Named turns come first, each shown by rows before and after it. Which turns, in which order, take the first row of each pair that follows to the second? Write the first one first, as in the answered first pair.
j248:
[ 22  20 -11  52 -63  32  25  38  24 -10 -17 -20  -9   3 -59 -12  23  40
 -16  18] => [ 65  18  25 -10 -14 -10  -4  -5 -34 -24 -35  47 -28   3  36  -9 -25  26
 -65 -15]
[  9  31   2  31 -26  13  32  35 -25 -61 -52  40 -27  29 -25  -6  16 -19
  -9  -5] => [  4  32  27 -42  61 -23  -1  14 -13 -26  -1  31  -1  22  48 -11 -39 -35
 -22 -35]
[ -4 -13 -31  23  46  32 -26 -14 -45   0  -1  32   6  18  29  33  12  11
 -16 -23] => [-27 -18 -32  22  60  26 -25  -5 -17  22  29   6  19  13  23  24  14   9
  -5 -18]
[-60  -8 -17  12  15  12   5 -33 -17  -9   5 -22  17   8 -22  -3  19  -8
  42  11] => [-35 -10 -14  12   5   9   1 -50 -55 -31 -27   9  -3  14  -9   2  22  -6
  18   8]
j738:
[-14  16  14 -12   5  -9 -14   7   4   3   6  16  -2  -7  17   6  -9   9
 -12 -17] => [-21  15  14  -1   7  -2 -12  -6 -19   0   7  19  -2   7  12  11   2   4
  -6 -26]
[ 18 -14   4  -7   8  -4  13   5  -1  -4   2 -21 -14  -4   2   2 -13  -6
 -15 -16] => [  4 -10   3  -9   8  -7   8  -8 -14 -10  -6 -14 -11   2   3   1 -10 -13
 -18 -12]
[  4   6 -10   0 -20  10  -2 -17 -20 -16 -25  24 -11   5  -7  28  -2   3
 -18   7] => [  6   2 -13  13 -29  13   4   2   8  -5 -21  16  -6   0 -28  25   6   5
 -11  11]
[  3   1  27   4 -17  26 -10  28  32 -18   0 -37   5   8 -10   2  -8   4
 -10  -6] => [ 17  -3  40 -10  -5  12 -16  24  25 -18   3 -31   1   3  12   7 -22   4
 -27 -16]
j426:
[ 28  -3   9 -22  -6 -27  24  -4 -16 -17 -33  35  -8  19  38  13 -27  16
 -44 -15] => [  1   0  -4   0 -11  -5  27 -28 -35 -36 -44  26 -15  38  13   8 -21   9
 -31  -4]
[ -2  -3  10 -31  25   3 -15 -31  -7  12  12  15  16   1  32   6 -20 -14
  -8  -7] => [-13   2   0 -18  20  19 -11 -41 -18   3   4  14  17  12  23   6  -4 -19
  -2  -1]
[ -1 -20  -2  -4  11  -4  -5  17 -41 -41 -50  34 -27   1  12  10  -7  -2
  -2 -20] => [-25 -21 -20  14   4  13 -10   7 -48 -42 -55  16 -26   3 -14  10  10   2
  13 -16]
Pairs:
Between the rows of a pair lie 2 to 3 turns.
[ 35  -8   4  -7 -11 -17  -7  19  18   0  -5  20 -13   9   9   7  -8   9
 -28   1] => [ 27  -6  -3   5 -25 -12   4  27  32   2   8   4  -2   2 -19  -2   2   6
 -10  16]	j248 then j248
[ 14  23 -15  28 -60  22  20  26  35 -39  17 -36  -2  -3 -51   7  27   6
  -2  27] => [ 21  21  25 -46  30 -31 -13   3  22  -6  64 -33  15  -9  41  -5 -34  -7
 -17  -4]	j248 then j248
[-11   4  -7  18   7   7   8 -46 -53 -23 -36  63 -25  21  23   2 -17   5
 -26 -25] => [-53   7 -10  31  34  16   1 -64 -51 -17 -17  30  -3  28  16   9 -18  -5
   5 -30]	j738 then j248 then j426
[ -9 -17  -1 -45  31  -3  12 -24   6   3  16   6  -9  11  53 -19 -15  16
  -4 -28] => [ -3  -9 -25   7 -31  32  40 -13  -7 -33 -30  20 -27  17  -5 -12  24  27
  -6  -5]	j248 then j248
[-33   8 -25  59 -47  47  18  -6  -2 -16 -34 -15  15   6 -66  -4  62   7
  31  25] => [-41   4  22 -46  79 -22 -27 -29   7  40  46 -33  52 -18  45 -15 -19 -23
  14 -25]	j248 then j248
[-20   3   6   5  -4  31  -8  -6  56   8  29 -38   4 -20 -19   1  -6  -9
  56   0] => [ 17  12  20 -34  15   7 -17 -47  -3 -22  -9  21 -24 -16  39  13 -36 -10
  14 -18]	j248 then j248
[-22  -8  37 -38  39  -4 -17  15  49  35  51 -25  14 -11  42   7 -33 -16
 -12 -33] => [  5  -7  24  10 -37   7   3  73  74  20  22 -25  -8 -11 -19   4   4   8
  -5  -9]	j248 then j426
[ 49   6   9 -14 -37 -14   8  23  11  -9 -24  31 -17 -11  10 -18  -8   3
 -33  -3] => [ 24   1  -5  -3 -33  -2  11  38  51  12  11  -8  -1 -15 -18 -21   3   2
  -8   5]	j248 then j248
